In the rows, zero is written as 128.
A single turn carries every row of the set below to another of its rows. Some are shown first; where does it send the rows asked next?
Q464: [140 135 139 140 180 146 142 109 126 107 117 116 152 145 117 152 117 162
 137 128 165]
Q482: [130 136 105 141 150 145 142 163 131 103 115 130 173 154 148 151 120 153
 149 115 141]
Q980: [133 127 108 113 155 100 147 145 135 160 143 143 121 173 124 125 106 132
 163 119 130]
Q483: [112 142 113 159 168 132 140 117 137 122 118 133 162 144 141 164 126 172
 164 161 155]
Q929: [128 124 106 117 162 104 150 150 139 149 142 156 119 165 115 126 102 141
 167 137 138]
Q606: [117 117 112 143 152 132 139 100 143 127 145 149 158 124 121 158 124 139
 152 162 126]
Q453: [123 115 133 124 151  96 125 127 136 141 141 119 125 159  92 113 131 157
 157 141 134]
Q841: [114 155 127 151 159 126 135 108 136 139 129 110 168 160 154 166 139 160
 155 146 145]
Q794: [147 126 129 116 139 119 136 151 118 132 145 143 115 163 146 119 141 123
 171 142 160]
Q547: [126 140 117 136 157 147 143 162 139  99 120 132 175 157 144 157 125 159
 150 130 144]
Q881: [124 133 124 107 165 107 148 146 149 149 152 153 123 173 114 133 115 144
 164 149 137]
Q563: [145 126 126 118 140 121 136 153 118 128 143 145 115 158 143 120 139 126
 173 146 162]
Q895: [131 137 125 103 155 101 146 141 143 160 154 136 126 180 124 131 118 137
 159 131 129]
Q202: [124 110  97 152 146 128 140 102 129 131 136 145 156 121 130 150 115 125
 153 137 121]
Q852: [126 115 128 126 145  92 124 127 129 145 140 114 124 161  98 109 129 150
 155 128 130]
Q164: [126 122 108 143 140 123 136  94 131 144 144 128 161 133 140 151 127 118
 147 128 112]
Q106: [123 145 103 161 149 119 136 110 120 143 115 108 164 153 164 154 125 146
 157 116 140]
Q449: [142 141 144 136 174 145 139 105 123 117 121 104 155 153 126 150 122 155
 133 116 158]
Q865: [127 107 119 133 146  95 126 130 126 142 133 123 123 154  95 107 121 151
 159 128 132]
Q125: [143 127 131 117 143 121 136 151 120 129 144 146 117 162 141 121 142 127
 172 151 162]
Q616: [146 128 125 147 176 145 144 114 116 109 109 118 149 141 122 144 109 156
 139 116 162]
Q186: [144 129 133 116 141 120 134 149 120 132 146 141 117 164 144 120 144 126
 170 147 160]
Q320: [126 148 125 132 153 145 141 157 139 106 125 121 176 163 150 159 134 156
 145 123 139]
Q79: [122 109 124 131 151  98 127 132 132 136 134 126 122 153  89 110 123 158
 159 142 135]
Q44: [131 146 114 135 147 142 141 158 133 112 121 119 176 163 156 153 127 148
 144 109 135]
Q659: [147 134 129 142 169 142 144 106 115 118 113 104 152 148 129 144 114 147
 135 103 156]
Q934: [120 133  90 170 160 128 143 120 120 127 106 133 157 138 150 154 112 156
 165 131 151]
Q838: [119 128 126 136 147 129 135  92 144 138 151 130 165 137 131 160 136 132
 145 151 118]

Q106 goes to Q841
Q482 goes to Q44
Q865 goes to Q852
Now these:
Q186 goes to Q125
Q616 goes to Q659
Q929 goes to Q980
Q606 goes to Q202

A single turn carries every row of the set below to another of its rows. Some are shown first; where does it send the rows asked next?
Q825: [113 111 144 147 102 123 142 109 127 134 119 160 134 160 170 147 128 143
  89 141 121 114 154 108 155 108 147 136 123 119]
Q326: [126 113 150 129  95 115 155 108 117 126 135 141 122 159 153 125 128 158
  92 145 125 121 153 112 136 114 153 124 114 103]
Q176: [113 135 146 126 158 107 150 130 133 118 122 115 136 138 104 140 115 131
 134 114 122 117 131 133 115 139 140 166 151 151]
Q517: [122 111 122 126 105 131 134 104 135 123 125 155 149 157 171 151 135 136
 104 150 143 117 163 114 160 136 131 135 112 125]
Q330: [113 129 139 132 162 117 147 130 141 122 122 111 133 137 105 139 125 128
 137 111 128 110 129 137 116 139 132 169 151 151]
Q991: [138  98 120 123 112 147 144 118 142 132 164 129 128 145 151 132 155 144
 114 153 150 110 147 125 138 141 117 137  97 106]
Q89: [146 107 128 119 107 159 139 128 136 119 178 133 136 125 155 151 149 135
 113 153 132 108 138 120 151 128 118 155 114 118]
Q844: [127 102 121 129 118 148 136 125 141 127 159 151 146 146 163 164 143 137
 109 162 138 118 153 124 153 149 115 146  98 130]
Q497: [114 100 156 153  99 137 144 126 116 121 127 139 116 152 142 154 145 147
  85 158 113 102 140 119 146  88 137 143 133 106]
Q681: [112 126 145 135 165 112 146 130 138 122 115 111 130 142 101 143 127 125
 133 116 126 114 130 136 112 140 132 162 150 149]
Q837: [111 103 157 162 113 134 149 131 128 144 148 157 121 149 164 158 130 146
  85 148 103 115 138 116 147 103 141 148 116 119]
Q552: [118 132 148 128 162 108 148 131 136 119 123 114 135 139 105 143 118 127
 134 114 120 120 131 134 114 144 137 163 149 151]
Q935: [114 128 148 131 163 108 148 132 135 118 117 113 132 142 101 145 122 128
 132 119 122 118 133 137 111 144 135 161 148 151]
Q827: [126 117 143 124  88 124 140 110 109 103 116 142 136 157 149 150 133 146
  92 160 127 114 158 113 153 111 143 132 130 113]
Q98: [118  97 159 149 105 128 158 130 117 134 153 137 108 155 140 139 138 162
  87 160 111 116 140 124 126 110 142 134 107 102]
Q545: [119  96 143 150 123 150 144 142 136 138 174 151 128 139 160 168 141 143
  99 160 113 116 137 125 146 128 122 155 101 126]
Q643: [109 131 147 132 160 110 151 135 132 117 120 115 132 140  99 144 120 132
 132 119 121 114 131 137 113 139 137 167 151 152]
Q303: [119 131 146 130 164 112 149 129 139 124 125 114 134 135 109 139 121 124
 136 109 124 118 127 131 115 141 137 164 150 150]
Q885: [116 134 141 126 158 112 149 127 138 122 123 113 136 136 106 137 119 128
 137 110 127 113 131 133 117 140 137 166 152 151]
Q440: [144 122 127 104  94 137 137 110 122 103 147 140 148 140 158 148 136 139
 109 156 138 118 156 112 156 135 131 139 118 118]
Q833: [127  95 146 150 111 158 143 137 132 131 164 134 118 132 147 154 155 142
  98 155 116  99 127 124 144  99 121 157 122 109]
Q107: [116 128 144 134 165 114 146 129 140 126 120 111 131 138 108 139 126 124
 135 110 125 113 128 134 114 138 133 164 152 147]
Q877: [124  88 140 144 118 146 152 136 133 137 171 129 110 146 138 143 155 154
 100 164 127 110 137 132 128 125 119 141  96 105]
Q637: [109 126 143 135 162 115 148 133 137 121 120 112 131 140 100 144 125 131
 134 118 125 110 129 139 113 138 130 169 149 150]
Q376: [140 113 124 111  98 127 146 100 132 125 142 136 134 153 160 120 137 147
 107 142 148 117 157 112 143 133 137 126 108 106]

Q552 goes to Q107
Q98 goes to Q376
Q637 goes to Q176
Now these:
Q825 goes to Q844
Q827 goes to Q89

